Rows are one point carried round by a steady rotation, each followed by how many steps it has turned.
The counts run from 0 to 745.
[ -8  -2   9  -9 -18 -23 -29 -20  -2  -7 -12  19  25  -5  25  -2  13 -13
  19  22  12  10 -33  16   3 -20  -5  10   5  -2 -40   3   4 -35  -4  13
  15 -47  13 -11 -13   1 -15 -21  10   6  16  40 -11 -17 -26   1  -3   0
  52   7  -5  38   2   7   3  27 -19  25  -5 -45   6  21  12 -21 -26 -17
  36 -19  16  13  24   4  -7 -19  -3  24 -17  11 -38   3  17 -14 -15] => 730
[-11  -8   3  -9  -8 -47 -18 -27  20  10 -13   4  18   4  24  11  15 -16
  -5  -8  -5  10  -3  24   7   5 -31  11   1  -7 -28  17   2 -42 -11  24
  32 -12  -6  14   4  12 -12 -12  23   6   9  25   7 -26 -38  14   6 -39
  49   9  -5  33  13  -3 -10  31  -4 -10 -26 -35  -9   5 -16 -10 -18   0
   6  -9  23   2  34   0 -13 -16  -4  22  -8  18 -16  -8  32  -2 -41] => 420
[-29 -13   8  -1 -20 -29 -19 -12  21  23 -27  10  18 -16  24   2  11 -23
  -2  -3 -14   2   5  10   4   1 -24   9 -17 -10 -32   8  10 -43  -9  40
  30 -18   3  -2  -5  17   0 -16  14   3  16  41  -3  -1 -24  11   5 -34
  39  25 -10  40  25  -7 -24   8 -13   8 -11 -46   3   1 -13 -20 -10  -2
  -7 -14  24 -27  34  -9  -4  -9  -4   7 -25   4 -33   5  18   1 -29] => 585
[ -8 -17  -3   1 -26 -36  -5  -7  10  12 -17  22  19 -14  30  -8  18 -23
   5   2  -6   4   3  16  12 -14  -8  20   0   4 -37 -17   0 -45   1  32
  37 -10   1  -1  -8   1 -10 -31   9  15   9  29 -10 -13 -21   1   0 -22
  42  33 -10  52  14 -15 -17  18  -8  18 -10 -41   1   2  -2  -6  -7 -16
  19 -24  20 -13  38 -13   1 -12  11   5  -6   3 -36   2   8  -9 -28] => 137
[  2 -18  28 -12 -30 -39 -34  -2  17  11  -7  -6  22   5   2   4  -1 -29
  -5  11  -4  11 -12  17 -10  -6 -29  -7   8 -11 -38  20   0 -42 -12  40
  23 -26 -19 -16  -6  -1   7 -21  11  16  21  41 -16 -11 -31  -7   4 -28
  54  20  -1  41   8  16  -2   0 -11  10 -19   6   0  19 -12   2 -25  -2
  -4  -5  20  14  34  11  14 -17   3  23 -10   1 -25  -3  36 -11 -26] => 156
[-22 -21  -4  -3 -37 -34 -21  -2  -4  11  -9  36   5 -15   9  -8  -2  -5
  13  -5  -3  -6 -18  11  -4  10 -23 -19 -14  18 -36 -13  19 -38   8  34
   5 -41  -1  -7 -29   4 -26 -19  13  25  14  26  -1  -8 -25   0  22 -15
  35  26  -5  37   9  -7 -11  30 -11   7   6  -9  21  -3   2 -38 -25  14
  29 -34  17   8  -1   9  -1   2   1  23 -10  17 -31 -10  17  -2 -25] => 491
[ -2 -20  10  -6 -39 -29 -20 -25   4   1 -20   9  38   1  18   9  14 -26
   9  26  15   4 -13  21  24  -2  -8   2   1  -6 -30   3   6 -31 -22  12
  22 -35 -11  -5   1   4  14  -9  21  -6  -3  46   5 -17 -30 -11   4 -18
  51   7  -4  43   2   9  20  -1  -4   9 -29 -25  -1   2  12  -4 -26  -8
  29 -13   3  19  24   1  -8 -21   3  40 -12   3 -20  -9  24 -26 -28] => 407
[-23 -21   0  -3 -35 -33 -13 -12 -11  22 -28  26  17 -24  21  -1  18 -19
   8  -5   3 -14 -16  13   0   1   0  -4   4  19 -54 -22  14 -35   5  25
  13 -38   3  -5 -30   3 -29  -6   3   6  22  23  -3 -13 -13  -1  22 -24
  50  16  -1  49   7   0 -23  26 -21  10  13 -26  14  -3   7 -21   5 -11
  28 -23  10  -1   1  -3 -15 -22  18   5 -21 -10 -23   2   3  -7 -28] => 498
[  7 -14  19   1 -34 -32 -24  -7   6  13 -19   2  17  -7   8  -9  13 -37
 -14  -9 -12   8  -6  18  -3 -11  -6  -5   5   1 -32  -1  11 -27   0  40
  40 -24 -11 -27   1 -20 -13 -24   1  -3  39  12 -14 -13 -24 -19   3 -30
  41  -1 -13  44  11   2 -17  -6  -5  18 -18  -9  17   4 -10   3 -25 -10
  18 -16  17  -1  29  30   0 -23   1  21   3   7 -27  -1  30   4 -46] => 475
[-21 -27  14 -14 -35 -26 -26  -5  -7   8  -2   5   4  -9   2  -3   4 -19
  -1  16  10  -2 -23   8 -25   4 -33 -14 -12  -3 -36   8   6 -36   7  33
   2 -31   1 -24 -41   9 -23 -15  16  26   9  35 -14   5 -20   2  12 -27
  50  33  -3  39   6   8 -12  19 -22   7   4   8   8  17  -1 -27 -24  16
   2 -11  26  11  -2  17   4 -14  -4  15 -16  16 -26  -7  24  -7  -3] => 32
[-15 -11   1 -18 -24 -27 -19 -10 -15   5   1   0   8   0   7  -8  10   3
   3   4   7   1 -27  11 -23   5 -45 -20 -18   5 -45   3   8 -37  11  21
   8 -38   5 -22 -34  -4 -26 -18  17  19  14  26  -9  -3 -16   3  14 -31
  51  16  -6  35  13   8 -12  35 -16   2  -7  -1   6   6  -4 -29 -21   5
   7 -13  27  13  -6  37 -12 -10  -8  42  -8  23 -21 -14  36  -6 -17] => 195
[-23 -24   6 -19 -48 -16  -8   3  -9  35 -23   5  20  -3   9  -3  11 -13
   7  19  -8 -10 -12  10 -15  12 -19  -7  -8   4 -60   2  11 -23  -2  30
  14 -43 -10   0 -21   0  -6  -6  21  14   7  23   1   7 -22 -17  24 -43
  50  21  -5  37  11  -7 -15  11  -5   9  -2  -8  20  -2   5 -22 -14  -6
  27 -12   9 -15   2  22   1 -10   2  33 -16  -8 -24  12  16 -14  -6] => 200
[  4 -11   7   1 -39 -40 -24  -2  -8  11 -12  22   7   1   3  -6  -5 -19
  -4   4  -2  -4  -3  22  -4  15 -36 -24  -9  10 -25  -8   8 -33  -7  38
  13 -30 -24 -27 -12   2 -10 -19  13  17  16  28  -1   1 -28  -9  17 -17
  41  20  -7  47  14   3  13   6   1  -4 -16  12  13  -5 -11 -13 -34   8
  14 -25  29   6  10  20  13  -8  -4  43  -7  14 -29 -14  34  -5 -37] => 645
[-19 -19   3  -4 -19 -30 -20 -35  11   3 -12   0  14   0  -1   4  12 -16
  -6   2   8  12 -18   6  13   2 -27   2 -15 -22 -19   5  -1 -39  -3  25
  26 -18   6 -27 -15  18   1 -17  11   0  -5  39   2  -4 -22   7 -10 -21
  50  13 -13  36  13   8   3   4 -20  14 -24 -35  -7   1  -2 -28 -39  12
 -18  -8  29  10  28  19 -13 -16  -7  19 -13  31 -20 -21  32  -6 -28] => 711
[  2 -11  18   4 -35 -25 -27   3  -1  14 -22  18  10  -8   8 -10   3 -37
  -7  -6 -14  -1   3  16  -3  -9 -13  -8  -6   4 -37  -4  15 -28   4  40
  29 -23  -9 -35  -2 -13 -10 -24   1   3  37  13 -10  -6 -24 -18   5 -23
  41   7 -10  53  20   6 -17  -8  -2  16  -4 -13  21  -4 -11   7 -22 -11
  14 -25  24  -8  30  24   9 -16   0  23 -10   6 -35   3  22   4 -36] => 476
[ -7 -42  -5   0 -47 -45  -7  -8  19  23 -19  12  25 -13   4  -5  23 -20
   5   3  -2   6  -5  21  10   8  -5   4  12   5 -51 -15   7 -39  -7  41
  31 -18 -22   2 -22  -8 -20 -22  18  22  -5  37  -4 -16 -14 -14  13 -31
  55  30  -5  40  -2 -14  -7  13 -14  19  -9  -1  -4  -4  -1 -13 -12   2
  29 -10  16   4  18   7  -3  -5   6  12  -6  -4  -9  -8   5 -23 -25] => 495
[-18  -3   6 -12 -30 -31 -21  -7 -13   8  -5   6   5  -3   6  -4  10  -5
   4  -7  -1  -4 -32   1 -20  10 -25 -12 -11   3 -49   5  20 -41  19  30
  18 -42   1 -14 -27  -4 -25 -16  15  23  27  11  -8 -10 -24  14  18 -32
  47   6  -8  29   8   5 -19  19 -16  10   4 -16   6  -1  -9 -34 -33   9
   5 -16  25  -4   2  39  -9 -19 -11  34  -7  19 -17   6  23   9 -18] => 357
[  1   0  -9  -8 -29 -32 -17 -18 -21  -5   0  10  18  -4  32   1  18  -3
   1  12  14  -4 -11  16  20 -18  -7   0  -9   8 -40 -14  13 -43   5   9
  16 -37   2  -2 -14 -12   3 -12  19   3  10  29  -7  -5 -16   9   5 -25
  40  17 -11  50  12  -4   0  13  -4   6 -10 -29  15 -15   5 -11 -26 -13
  45 -27  10   1  30   5  -7 -28   4  47  -8  18 -24  10  25  -8 -33] => 401
[-10 -18  -2 -13 -35 -35 -13 -26  -6  27 -14 -12  21  -6  17   6  22 -10
 -19   0   0  -8  -6   9   6   4 -15  -9  -6  -1 -53  -6   6 -40  13  20
  21 -30 -13   3 -26 -15   1  -6  14   3  -1  23  -4  -2 -11   1  18 -53
  40  21  -8  45   9  -7 -17   8  -7  -2 -12 -18  12 -14   2 -10  -8  -2
  17  -7  19  -4  16  17 -10 -27   6  34 -18  18  -5   3  31 -11 -26] => 69
[-34 -18  17  -7 -26 -38 -30 -28  17  12 -31  19  25  -7  14  13   4 -18
  12   4   9  -3 -19   9   7  12 -17   7  -2 -14 -32  14  13 -36 -14  37
  23 -25   0   1   7  34  -3  -6  19   3  13  33   8 -11 -40   9  14 -26
  54   9   4  32  10  12 -11  10 -21   7   1 -48 -10   6   0 -33 -20   8
  -7 -11  14  -3  14   5  -7 -22  -1   9 -23  -1 -22   0   2  -6 -26] => 255
[ -1 -27   3  -3 -35 -21 -22 -25  10   5 -19  14  31 -12  20  -1   7 -20
  11  14   5  17 -12  25  33  -4  -4  -1  -8   0 -22  -3   5 -29 -17  14
  18 -42   5  -8   3  -1  13 -16   8  -9  -6  41   8 -12 -28 -11   2 -22
  34   0 -15  39  10  10   3  15  -7   7 -34 -30  18   2   7 -22 -34  -9
  37 -18   2  25  28   7  -3  -9  -3  31 -21  17 -25 -10  29 -16 -25] => 570
[-24 -12  -5  -4 -27 -32  -6 -16 -20  13 -11  23   9  -3  11  -1   5  -7
 -15  -6   5 -16  -2  14  -2  15 -39 -13 -21   6 -26  -8  16 -32  16  30
  16 -10  -5 -20 -26  15 -11 -12  18   7   0  24   6   5 -24   1  14 -41
  43  37 -10  49  23 -10  -9  23  -1 -13  -3 -13   3 -16  -6 -21 -27  21
   6 -29  39 -16  -6  23 -10 -16 -10  29 -16  15 -28  -7  23  -1 -21] => 64
[-17 -15   5 -14 -34 -28  -3  -4 -11  19 -18  -4  21   0  12  -5  32  -7
  11  10  -6   5 -22  16 -15  -4 -14 -11  -1   2 -69   2   9 -34   1  16
  15 -41  -8  -4 -21  -8 -25 -13  23  15  15  30  -6 -13  -6  -7  25 -30
  57   8  -6  33   1   1 -16  23 -19  16  -8 -19   3  -3  -9 -26  -6 -17
  28  -3  12  -2   5  21 -14 -13   2  35 -15  -4 -12   8  13 -13 -11] => 202
[  6 -22  -8  -2 -36 -34 -11 -10  -7   6  -7  17  21 -12   9  -8   9 -13
   3  13  11  -3 -10  19  11  -6 -11 -16  -3  22 -43 -26   7 -37   4  20
   8 -44 -10 -19 -28 -12 -15 -16   7  13   2  39 -10  -7  -8 -10  15 -13
  40  29  -8  51   7   3   0  18 -16   9 -14  -5  12  -2   9 -17 -16  -8
  41 -18  15  16   7   5   2  -9   7  33 -12  14 -26  -9  19 -23 -26] => 42
[-20   2  10 -13 -26 -27 -15 -13 -14  14 -14  11   3  -5   6  -8   9  -7
   1   4   2  -8 -20   5 -25   6 -45 -26 -23   6 -45   9  11 -40  10  28
   4 -38   3 -30 -35   3 -24 -11   7  12  19  21  -8   5 -16   0  20 -29
  47  22  -6  36  14  17 -19  29 -15  -3   2 -10   8   3  -6 -30 -18   4
   7 -11  26   5  -8  31  -9 -15 -10  33 -20  17 -26  -5  32   0 -16] => 194
[-16   0   6   8 -31 -45 -17 -23 -17  22 -34  36  12  -7  12   0   6 -21
   4   3  13 -16 -17  22   2   4 -15 -20 -12  15 -24 -16  13 -27  -2  17
   9 -42  -2 -25  -7  19 -30   0   4  -1  21  26   7 -13 -22  -9  19  -4
  52   4  -5  52  16  14  -2  20 -12   0   6 -29   1  -3   0 -21  -7  -4
  19 -30  24  12  -8  -3 -14 -18   6  27 -32  -4 -30  -9   5  -6 -32] => 51
[-23  -4   1  -3 -23 -29  -6 -25 -23   1 -22  25  20  -2  19   4  23  -8
  20  16  18  -5 -28  16   6  -4 -13  -6 -10   7 -49 -15   4 -27   1   1
  10 -51   7  -9 -12  16 -18  -7  19   4   5  37  -1 -10 -13  -2  16  -9
  56   6  -5  47   6   5   1  27 -18   6  -1 -39  -4  -3  10 -22 -14 -13
  38 -24  18   5  -3  10 -19 -17  -3  32 -18   0 -27  -3   9 -22 -19] => 533
[-18   2   6   7 -16 -29 -21 -29  -5   9 -30  32  11  -7  21  -4   1 -20
  -5 -15  -3  -8  -5  11  22   3 -12   6 -10  -9 -13  -6  22 -27   6  32
  42 -22   4 -18   6  19  -2 -16   7 -16  24  20   9 -10 -28   5   6 -20
  49   0 -11  42  20   2 -13   6  -2   0  -7 -49   0 -16  -6 -18 -26   7
   3 -37  24 -10  25  16 -11 -23  -6  20 -12  12 -35   1  15  18 -43] => 707
[-12 -36   2 -10 -36 -22 -21 -10  16  27 -27  10  22 -27  26  -5  22 -21
 -10 -14 -11   0   5  15   7  -1  -7  10  -9  13 -35  -6   1 -46   4  40
  20 -25   6   4 -20  -7 -13 -21   5   3  12  28  -7  -4 -20  -7  12 -44
  36  14 -12  42  19  -6 -35  26 -13   2 -13 -26  23  11   1 -22  -5 -10
  25 -13  13  -1  17  -6  -5 -15   6  -5 -19   8 -26  -8  30   0 -26] => 463
[ -6 -19   0   6 -15 -42   2 -30   4   8 -26  18  18   4  -1  -3  18 -18
   4  -7   3   6 -11  21  11  15 -19 -14  -9  -4 -28 -14  11 -26  -7  27
  38 -18 -17 -34  -1  11 -25 -18   8  -3   7  28  24 -13 -20 -17  -2  -8
  57   9 -17  42  15   2  10  16 -10   7 -26 -24 -14 -13  -8 -23 -32   9
   1 -15  36  14   7  24 -16  -9  -5  31  -6  12 -24 -25  16  -4 -38] => 217
[-19  -6  -7  -2  -7 -26  -8   6  14  14 -18  36   6 -15  27  -8  -1 -12
  11  -5 -19   8  -2  18  -4   6 -25   5 -19   9 -27  -1  12 -38  -1  36
  23 -26  10  -6 -11  11 -30 -28   9  19  10  33  -2  -3 -34   1   9 -16
  28  26 -13  34  22  -6 -23  33  -6   0  -8 -28  12   5 -12 -37 -17  -2
  14 -32  31 -15   9   2  -4   8 -10  13 -15  13 -44  -4  22  -1 -19] => 457
